One turning vector, and how many steps it has turned
The counts run from 0 to 838.
[ 16  32 -46  21  -1  15 -46  42 -12 -16  -9   0 -12  -8 -15  10 -45  14
  17  -8   1  -8 -30   3  24  -2  -7   6  -9  29  -1 -33   4  20  -3  -4
  18 -17 -16  18  -5  38  -2  23   7 -32 -25 -17  12  12  -9   3 -14   1
 -15  -7  -2  -3  -5 -22   0  -6  18 -21  -7  -4  43 -25   6  -9  36 -14
   7  -1  -7  29] => 577
[ 13 -13  -4 -12  48  40  19   6 -23 -14   3   0  -7  -3   0  -1  -2  28
  -2 -31 -13  16  15  -3 -11   8   0 -17  -5   4 -15  27 -41  -8 -27  24
  15  39   5   3 -25 -15  11 -12 -19 -11  20   4  41 -29  18 -10 -25 -18
   0  27   7  -1  16   7  14 -11   5  19  32 -10   2 -15  26  -9  -4  16
   7  12  32 -46] => 206
[ 22   6  -7  -8  49  47  -8   6 -28  -6  16 -12  20  -4   7 -13 -17  20
 -18 -12  -4  -1  -8 -23  10  35  -8 -45   9   4  12  16 -24 -13 -25  -3
   9  36 -39  26 -12  25   2  10 -12 -11   4  -7  45  -2  20 -11  -3  11
  -5  19  37 -12  10 -11  13 -24  13   8  21 -10  -6  -1  10 -13   5   4
  -6  25  40  14] => 815
[ -7  20  -5  16  -8 -29 -17  23  -3   2 -27  24 -26 -36 -15  13 -31   2
  20 -20  40  23  15  -1   6 -39  10  28 -13  24 -21 -39  -4  10  -1 -15
   3 -31   7  -6  -5 -35  17   7  14 -14   7  -8  -4  -1 -18  32 -46 -30
 -18   5 -31   4   1 -12   5  -4  11 -15   4 -22  17 -32   7  38  -1  -2
  -8  13 -12 -17] => 341
[  9 -42   0 -14  -8 -13  48   8  -8  25 -23 -23  -7  19   2   4  18 -11
   6 -38  12   4  30  22   8  24  15   9 -14 -31  40  23  18 -34  32 -29
  -9  -3 -32 -26  -4 -20 -14 -12 -17  -1  -7  11 -29 -18  -2  10  10 -14
  17  24 -10  -4   5  -3  20   1  -3  11 -11 -16 -14  36  -6  -5 -40   8
  28   4   9 -11] => 112
[  0  18 -16 -12   6  12 -14  -8 -10   8  -4 -24  13  15  -9  -2   6  25
  -2  20 -33  -1 -35  32  -2  11  -7  -2 -35  -7 -26   0  16  12   3  -5
 -27 -17   5 -23  17  27   4  -5 -12   2 -18  32 -19  -9  29 -18  13  28
  27 -37   4  41 -23  32  -7  -6  -3  18   5 -12  10  32  22 -39  16   1
 -14 -42 -22   8] => 151
[ 17  18 -10  11   9  -5 -17  27   4   9  -9  14   5  -6 -26 -16  -3  20
  37 -27  10  -3  36  -6  -5  12   1 -18   7  21  -5   1 -11  -4 -17 -21
   4 -13  -7  29 -32 -20  27 -14   6 -11   0   3  -4   7 -50  34 -26 -10
 -16  37   9 -11 -15 -31  16  -1 -31 -12 -20 -23 -16 -23   8  23 -32 -12
  10  41 -13  -9] => 282
[ 11   3  30   6  31  -8   9   4 -18  -8   0  -1  14 -29  -6  22  20  52
 -12  14 -20  20 -15  -2  -8  18   8 -30 -13 -18  -6  23  11   2 -32  -1
  -5  29 -10   3   2  23  22  -4 -14   5  -4  33   2  -7   0 -21 -49  -7
  16  -7  10  44 -13  30 -16  -4  -3  30 -21  -3 -38  32  32 -20 -25 -12
  -1  -1   6   9] => 357
[ 27  10 -33  11  56   5 -27   2 -43  16 -16 -10  -9   2  11 -15 -22  21
  24 -14   8  15  -8  13   7  10  24  22 -47  29 -30   5 -16  -3   1 -11
  15 -29  -3 -20 -27   6 -17   2  -3 -19  -3 -18   0 -37   8  -2 -20  11
  -5  22  -1  -2   0  -6   2  -1  19  -7  40 -32  41 -19  24  -7  11  21
  10   0   8   0] => 115
[ -9  -2  16   4  21 -11  12 -30  -8  14 -19 -17  -1 -46  21   3  24  -7
 -10  39 -11  17 -20  14   9 -14   9  26 -40   9 -12  -3   4  28   9  15
 -32  -8  34 -20  22  11  25   3  -9  22  26   8  -5 -11  25   1  -7  10
  14 -37 -33  43  11  38 -35  20  -5 -10   5  -3  18  18   4  -4  -3   3
 -25 -27 -25   3] => 435
[  4 -10 -35   0 -34  23  -2  17   1  31 -17 -29  22  47   4 -18   5  -4
  22 -16  14 -13  11  24  10  26 -19 -10  -3  10   7  -2  23   3  27 -41
  -4 -57 -26   0   2   2  -7   2  -8 -29 -20  13 -20  -6 -33  12  11  37
  15   0  13  -1 -31 -28 -11   5 -17   4 -27 -41   7  13 -18   4 -16 -24
   2   7 -19 -24] => 556
[ -2 -20  13 -28  24  45  19 -23  -8  18  -1 -12  20   4   5 -27  14   7
  12  -3   5  19  39 -10 -25  17 -10 -18   0  17 -26  22 -35 -14 -10  -4
 -19  -3  22  10 -18 -41  18 -10 -25  -6  28   7  20 -22  -8  17 -15   8
   6  23  10   9  -4  -8   7   3 -21   9  19 -27 -13 -11   3  24 -23  10
  -4  33  20 -61] => 628
[  5  29   2 -25  16 -13   0  13  12 -10  10  20  15 -14 -33  20  22  56
 -20  -2 -37  -9 -11  22 -21  20 -15   6   1 -25  20  23  33   8  -8   0
  -2  23 -21  -3   9  22  27 -34 -24 -18 -32  28 -15  24  26   2 -15   5
   4  -4  19  25   9  41  15   6  -5  13   1  -6   5  36  -8 -38  20  12
  13 -23  16  23] => 72
[ -1   2  -6 -13 -24  34   1  -1  -7 -10  31  26 -22  31 -21   2 -20 -20
 -18 -38  16 -28   0 -12  16 -15   6 -32  40  -6   6 -13  -6  -6  -5   3
 -32  23  -6  23  14  -2  -7  -1 -13   3 -13  10  17  50  -7   5  16 -18
  -5  17  24 -29  -6 -34  46 -48  -8  -6   1  28 -24  -9  -3  16  28  -1
  16  -3  26  19] => 589
[  5  12  21  32 -13 -19  21 -16 -25   7 -12  -6 -27 -25   3  21  32   1
 -14  10 -11  15   0  43   9 -17  39  15 -42 -13 -30   5   5   5 -10  12
 -49  -9  29 -15  24  -4   6  -6  -8  31   3   3 -29  -4  14  -7   1   5
  30   4 -27  34 -14  20   0  -4 -24  -1   7  22   0   4  37   2  11  -3
  -4 -32 -15  -9] => 92
[-27 -11   5 -25  26   6 -24 -47   4   3   1 -21  40  -4   5 -11 -23 -12
 -15  64  -4 -10 -31 -21  11  16 -28 -29 -23  25 -17   0   7   7   9  15
 -21 -12  22  -6  14  21  21   0  13   0  14  25  14   2  25 -13 -14  17
  11 -45  -1  30 -13  28  -7  -2  10   4  -1 -21  -6  26  17  -3  11  22
 -28 -29 -12  10] => 689
[ 17   7  -2  31  -4 -23  19  12 -15   6 -17   7 -37 -13 -21   9  20  12
  26 -41  13  17  46  22  -9 -13  35  11 -25  -1 -23   2 -14  -7 -16  -8
  -9 -23   3 -14 -19 -38   6 -13   1   5   0  -3 -28 -18 -37  15 -39 -26
  10  24 -18   9 -10 -18  18  -7 -19  10 -11  -2  -1 -10  32  24 -23  -1
  17   7 -28 -26] => 536
[ -5   5  11  30 -37 -31  28  -2  -1  25 -17   0 -35 -37   0  15  28  -5
  11   5  -5  15  10  38  14 -23  35  32 -12 -16 -14 -16  -3  14  19   5
 -33 -34  29  -8  22 -24   8 -16   4   8   8 -11 -36   3  -7  23 -10 -11
  22  -5 -44  23 -19   5 -15  11 -34 -13 -17  18   9  -6   4  31  -2 -16
  -1 -11 -23 -16] => 181
[-16 -18  -6 -39   2   2  23  -7  23  19  13  -5  32 -20 -22  10   6  10
  -5  41  -9 -16 -23 -31   7  36 -43   7  23  29  22  -1   3   2  32   6
   7  -2  21  13  23   6  40 -23 -33  -5  -2  14 -13  30 -20  23 -40  -2
 -18 -26  -3  12   2  15 -22  41  13 -11 -19 -18  10  22 -15  15  -9   3
  19  -9   8  20] => 178
[ 25  11 -25  11  20  -8  -7   2 -25  -3  -2  -8  -1   0   3  32  -1  -8
 -24  -2 -18  -3 -39  25  27  -2   7  16 -40  -5  -1 -17  15  12  11   8
 -18 -11 -13 -14  15  36 -16   7 -13  17 -34  12 -17  24  26 -10  16  24
  16  -9  -7  24  11  21  16  -3  15  -6  -2  -2  16  17  21 -25  17  11
  15 -40 -11  56] => 426
[ 19   9   0  17  24  20   4  -7 -21 -13  14  15 -30 -19   4 -11  -7  -9
 -30 -23   4  -2 -14   1  27 -10  38 -13  -1 -16  -5   7 -27  -9 -26  37
 -12  40   1   2  -4   3 -21   5   4  10  33 -19  30  -1  34  -8  22 -25
 -23  27   3 -20  24  -9   5 -28  -8  -3  39  16  22 -26   9  16  39  20
  -3  -1  29  -2] => 127
[ 15  21  10   4   5  30 -17  17  -9   0 -16 -15   2 -29  10 -18   9  29
  19 -25  -5  20  27   9   1   7   1 -19   0 -11 -36  12  -6  19 -42  -7
 -14  12 -19  13  -9 -10  27  14   5 -18  21   1  16 -42  23   7   3   1
  -2   4   8  23  -8   9 -21 -12 -10  20  10 -20 -13 -23  -3  -6   2 -26
 -54  36  20 -63] => 46
[-15 -19 -26 -11 -10  29  10 -13   4  11   5  -2   4  20  -9 -11  -1 -72
  -9  11 -14  -3   2  -9  18 -19 -15  -1  -7  31   1 -25 -17   2  54  19
 -45 -28  44  18  21 -28  14   1 -34  29   6   1   4  27 -25  17  11  24
   8 -12 -34  11  12   2  17  18  -8 -14  -1   4   8  -5  17  13   2   7
  12 -32 -35  -2] => 168
[-15  28  25 -29   7  21 -12 -35  12   1  16  17  27  -5 -14 -26   4  20
 -15  27   2 -19  -2 -16 -21  14  -2 -51  25   3 -22  25   1   4 -28   3
 -27  29  21  21  17  -6  32 -35  -8  -1   3   7  14  38  21  -7  10   3
   0  -3  33 -13 -17  -3  14 -22 -21 -13   6  -1 -29  11   1  28  29   9
 -19   7  26   9] => 255
[ -3  -8  23   7 -26 -27  49   1  17  11  -8  21 -25 -42 -15  31  41  -1
  -9   4  -8  -1  32   8  -9 -22  18   4  22 -15   5  -9   3   9  -2  12
 -30  18  17  16  26 -16  39 -19 -24  24  18   2 -26  15 -23  20 -18 -24
   7   3 -32  25   4  13  -2  23 -36   3 -25  14 -13   4   0  13 -20 -20
  11   8 -23 -25] => 180
[-12 -52  -5 -35  -3  38  37   7   3  18   1 -14  24  25 -20  -9   3   3
   3  10  -4   6   9 -21   8  24 -43 -12   2  29  12  -5 -24 -13  19   5
  17  -1  24  32   9 -11  18  -2 -37  -4  17  15  21 -13 -35   8 -40  -6
  -2  -9  -7  12 -16   0 -21  13   7  18 -16 -13  12   5   8   3 -26  -7
   4  10  -4 -34] => 374
[  1   5 -25 -17   8 -14   3  21 -11  14  -6 -12 -23 -17  -6  -6  -6  41
  21 -11  12  28  -7  28  -7  11  -7  51 -15   7 -23  -3  -3   4  -2  -3
  16  -9 -18 -24  -8 -18  11  -3   0 -40  13 -18   3 -35  43  16 -20  -8
 -23   4 -11   7   8  17 -12  23  21   1  46 -20  45 -16 -31  -5  21  17
 -19   3  26 -35] => 400
[ -8 -17 -29 -27 -54  48   0  25  -7   1  18 -14  -6  44  -6  14 -10  -5
  -1 -44  26   4  18  -1   4   1 -23 -15  29  -1  15  -4   4 -10   5 -37
 -17   0 -23  27  18 -11  -4   2 -28 -34 -19  15  17  19  -3  17   2   7
   2  23  16 -26  -5 -13  31 -20  18   0  -4   7  -8 -12 -22   3   2 -19
   0   9  28 -17] => 499
[-10  11  29 -22  28  11   1 -33   4   2   4  18  11 -44   0 -23   0  16
 -13  15   5  12   3 -30 -13  -1   1 -24   6  -7 -28  19 -14  -4 -28  17
 -30  35  22   6   6 -34  47 -20   3  14  26   7  18  17  39   5  -2  -6
   1   0  16  10   5  15   5   2 -17  -3  20 -12 -34   3   9  27   1  16
 -24  20  16 -17] => 344
[  1  30 -13  30 -23  22 -46   4 -31 -24   4   7 -25   3  -7  -4 -32  -9
  -4  -6  16   1  -8  16  24 -12  24 -17 -19  -1 -49 -18   6  22 -29 -16
 -40 -16   4   6  21  16 -13  20  20  -6 -12  -4  12  16  18 -16  10  14
  14  -6   4  -6 -27 -13  18 -45  -1 -16  -2  11   4 -33  35  10  46 -11
 -10 -18   2   5] => 243
[  9  25   4 -12  33  20   9  -4  -5 -11  17  30  27 -24 -36  15  12  15
  -8  -1 -42 -18   8 -13  -3  14 -15 -44  18  13  11  12 -14  -3 -24  22
 -17  23  21  27  -1   9  28 -20 -28  18 -29  22   9  44 -33  -8 -30   9
   2  -2  21  13   1  13  24  -1 -27   8 -22   5 -32  13  39  -7  -2   0
  23  -3 -10  26] => 611
[  8   0   2  -2  -1  -6  -1   3  -1   5 -19  -7  27   9  -7 -12  16  35
   8   3  -8 -17 -17   5   8  23 -16 -55  -4 -18  15  21  31   9 -23  -3
  11   1 -32   1   6  16  21  -7   7 -17  -6  30 -19 -12 -18 -18  -2  -1
  13 -24  34  21 -38   1 -20 -16 -25  32 -46 -19 -22  47   5 -14 -18 -27
  -3   7 -11   4] => 210
[ 14  35  20  38   5 -46   9   0  -1  21 -36  12 -32 -18   3 -10  28  17
   8 -11  -5  10   4  30   6 -21  27   2 -25  -9 -23   5   6  10  -7  31
 -10  -9   4 -25  -3 -19  12 -20  28   4  19 -20 -34 -30   1  17  21 -18
   0  -5 -13  23 -15   5 -17   1 -42   8   5  -8  12 -16   6  13  11   6
  -6 -11 -31 -25] => 732
[ -1 -16  -7  12  18   6  22   2  -2  -8 -19  23   4 -45 -11  14  14 -31
 -10   7 -20  -7  19 -12  17 -26  -3  -8 -13  25   6 -16  -9  14  11  18
 -18  -7  40  29   5  -5  33   0 -17  26  19  -1 -15  19 -40  26 -17 -11
  -1 -13 -30  38   7   8 -15  17 -13  -6 -31   0  -9 -22  31   5 -14  -9
   3  -2 -52  -4] => 523
[-10 -10   8  -2 -30  24  -3  -8  12  25  10  -2  13 -21  -3 -27  -6 -12
  -5   7  21 -11  35 -18   4  -2   3 -24  34   9  10  -7 -17   8  -2 -11
 -27   3   4  35   9 -19  29 -19  -1   7  23 -15   8  20 -14  37  12 -11
 -15  32   0 -26 -10 -37  -8  -2 -34 -24 -11  -9 -33 -16 -33  47 -12 -27
 -14  56   9 -13] => 362
